[[-0.40  5.48  1.13  3.93 -2.22  0.74  2.12  2.34  3.83  1.51]
 [ 2.09  0.56  2.16  5.61 -3.32 -3.52  0.15  3.92  1.43  3.81]]
:
[[ 3.81  1.43  3.92  0.15 -3.52 -3.32  5.61  2.16  0.56  2.09]
 [ 1.51  3.83  2.34  2.12  0.74 -2.22  3.93  1.13  5.48 -0.40]]

[[-5.39  2.20 -0.22  3.13 -2.44  2.85  2.63  2.21  1.28  5.26  3.08]
 [ 4.57 -3.92 -1.57  0.47  2.25  1.33  5.79 -2.56  1.91  2.20  2.48]
 [-6.88 -0.18  3.52  2.59  0.30  0.39 -3.35  1.19  0.14 -1.23  3.69]]
:
[[ 3.69 -1.23  0.14  1.19 -3.35  0.39  0.30  2.59  3.52 -0.18 -6.88]
 [ 2.48  2.20  1.91 -2.56  5.79  1.33  2.25  0.47 -1.57 -3.92  4.57]
 [ 3.08  5.26  1.28  2.21  2.63  2.85 -2.44  3.13 -0.22  2.20 -5.39]]

[[ 3.82 -0.04  5.15]
 [ 1.70  0.64 -1.73]
 [-1.51 -2.30  0.87]
 [ 3.38 -1.13  4.61]
 [ 1.17  1.00  0.64]
 [-2.80  2.90 -2.62]
 [-0.04 -4.68  2.48]]
:
[[ 2.48 -4.68 -0.04]
 [-2.62  2.90 -2.80]
 [ 0.64  1.00  1.17]
 [ 4.61 -1.13  3.38]
 [ 0.87 -2.30 -1.51]
 [-1.73  0.64  1.70]
 [ 5.15 -0.04  3.82]]

[[-0.07 -0.66  0.16  0.13 -0.71  0.49 -0.36]
 [-1.35  0.71 -1.12  1.09 -0.56  1.29 -1.21]
 [-3.65  0.96 -2.68  3.26 -2.83  4.43 -3.94]
 [ 3.24 -0.29  2.18 -2.92  3.05 -4.28  3.62]
 [-4.17  0.71 -2.87  3.69 -3.48  5.15 -4.43]
 [ 4.01 -0.89  2.81 -3.44  3.06 -4.77  4.09]
 [ 3.47 -0.65  2.41 -3.06  2.99 -4.32  3.77]
 [-1.16  0.81 -0.97  1.03 -0.42  1.13 -1.09]
 [ 3.70 -0.28  2.40 -3.31  3.50 -4.90  4.17]
 [ 2.25  0.34  1.20 -1.96  2.56 -3.25  2.54]]
:
[[ 2.54 -3.25  2.56 -1.96  1.20  0.34  2.25]
 [ 4.17 -4.90  3.50 -3.31  2.40 -0.28  3.70]
 [-1.09  1.13 -0.42  1.03 -0.97  0.81 -1.16]
 [ 3.77 -4.32  2.99 -3.06  2.41 -0.65  3.47]
 [ 4.09 -4.77  3.06 -3.44  2.81 -0.89  4.01]
 [-4.43  5.15 -3.48  3.69 -2.87  0.71 -4.17]
 [ 3.62 -4.28  3.05 -2.92  2.18 -0.29  3.24]
 [-3.94  4.43 -2.83  3.26 -2.68  0.96 -3.65]
 [-1.21  1.29 -0.56  1.09 -1.12  0.71 -1.35]
 [-0.36  0.49 -0.71  0.13  0.16 -0.66 -0.07]]

[[ 0.78 -0.60  2.77 -2.66  3.09 -4.85  4.23  5.18 -4.37]
 [-4.48  1.56 -1.78  3.74 -2.48  4.60 -4.61 -4.97  3.63]
 [-3.09  0.31 -2.99  3.13 -2.24  3.82 -5.20 -4.16  3.35]
 [ 1.11  1.37  0.79  1.46  0.00 -1.50 -0.49 -1.48 -0.29]
 [-3.32  1.00 -3.85  2.61 -3.11  4.45 -3.66 -3.43  4.22]
 [ 4.58 -0.75  1.42 -2.59  3.81 -5.65  2.32  5.24 -3.04]
 [ 3.77  0.95  2.28 -3.16  3.54 -3.98  5.04  4.63 -2.73]
 [-5.29  1.32 -2.68  3.58 -3.30  3.99 -4.35 -4.33  3.79]
 [-3.33 -0.19 -2.67  4.43 -2.01  4.55 -4.82 -6.15  3.90]
 [ 3.33  0.48  2.86 -3.38  3.99 -4.45  4.16  3.59 -5.22]]
:
[[-5.22  3.59  4.16 -4.45  3.99 -3.38  2.86  0.48  3.33]
 [ 3.90 -6.15 -4.82  4.55 -2.01  4.43 -2.67 -0.19 -3.33]
 [ 3.79 -4.33 -4.35  3.99 -3.30  3.58 -2.68  1.32 -5.29]
 [-2.73  4.63  5.04 -3.98  3.54 -3.16  2.28  0.95  3.77]
 [-3.04  5.24  2.32 -5.65  3.81 -2.59  1.42 -0.75  4.58]
 [ 4.22 -3.43 -3.66  4.45 -3.11  2.61 -3.85  1.00 -3.32]
 [-0.29 -1.48 -0.49 -1.50  0.00  1.46  0.79  1.37  1.11]
 [ 3.35 -4.16 -5.20  3.82 -2.24  3.13 -2.99  0.31 -3.09]
 [ 3.63 -4.97 -4.61  4.60 -2.48  3.74 -1.78  1.56 -4.48]
 [-4.37  5.18  4.23 -4.85  3.09 -2.66  2.77 -0.60  0.78]]

[[-3.34  3.98 -5.92  2.99  6.30 -3.87  4.28  1.63]
 [-2.36  3.45 -4.51  4.38  3.96 -2.45  4.17  0.61]
 [-5.27  3.42 -6.10  3.15  5.87 -4.24  5.15  0.71]
 [ 3.74 -3.32  6.63 -4.58 -4.06  4.29 -3.69 -2.07]]
:
[[-2.07 -3.69  4.29 -4.06 -4.58  6.63 -3.32  3.74]
 [ 0.71  5.15 -4.24  5.87  3.15 -6.10  3.42 -5.27]
 [ 0.61  4.17 -2.45  3.96  4.38 -4.51  3.45 -2.36]
 [ 1.63  4.28 -3.87  6.30  2.99 -5.92  3.98 -3.34]]
